Look-ups in named tables: a row name and a column name give one cell, copied from the table.

Table nenivu
|  | sipiv | dusan | ramolo | vubel | suzipub | luravu |
|---|---|---|---|---|---|---|
| fav | 49.96 | -51.06 | 52.50 | -75.11 | -25.93 | 10.30 |
| tonel | 42.09 | -54.48 | 46.11 | -65.71 | -32.62 | 7.74 |
| gol | -37.33 | 54.80 | -33.25 | 0.96 | 42.75 | -72.37 |
| rufos | -61.24 | -18.87 | -59.25 | 47.33 | -44.31 | 15.78 |
| dulemi | -39.86 | 57.90 | -33.78 | 5.77 | 37.74 | -72.54 |
| tufoz | 57.79 | -49.58 | 56.36 | -79.48 | -21.70 | 0.84 |
| riz | -11.58 | -9.96 | -14.46 | -11.73 | -11.82 | -15.53 |
| miz | -45.09 | 60.87 | -42.20 | 9.41 | 27.98 | -62.57 |
| ser | -44.57 | 59.07 | -33.43 | 10.33 | 32.83 | -70.42 |
| kupesu | -28.79 | -25.93 | -35.93 | 18.40 | -50.13 | 17.93 |
| famubar | 63.34 | -48.40 | 63.75 | -86.12 | -20.55 | 0.82 |
| volov | -34.61 | 65.13 | -31.41 | -1.84 | 40.10 | -79.40 |
| gupirum | -71.64 | -13.76 | -73.97 | 66.30 | -38.52 | 10.47 |
| fet | -14.14 | -34.78 | -18.25 | 3.83 | -52.58 | 33.16 |

What is the ramolo of volov in nenivu? -31.41
What is the ramolo of fet in nenivu? -18.25
What is the dusan of riz in nenivu? -9.96
What is the luravu of miz in nenivu? -62.57
What is the suzipub of fav in nenivu? -25.93
What is the sipiv of riz in nenivu? -11.58
What is the sipiv of dulemi in nenivu? -39.86
What is the vubel of miz in nenivu? 9.41
What is the ramolo of tonel in nenivu? 46.11
What is the suzipub of tonel in nenivu? -32.62
What is the vubel of fet in nenivu? 3.83
What is the vubel of fav in nenivu? -75.11
What is the sipiv of famubar in nenivu? 63.34
What is the sipiv of tonel in nenivu? 42.09
What is the luravu of gupirum in nenivu? 10.47
What is the vubel of kupesu in nenivu? 18.40
What is the sipiv of ser in nenivu? -44.57
Which row has the largest dusan? volov

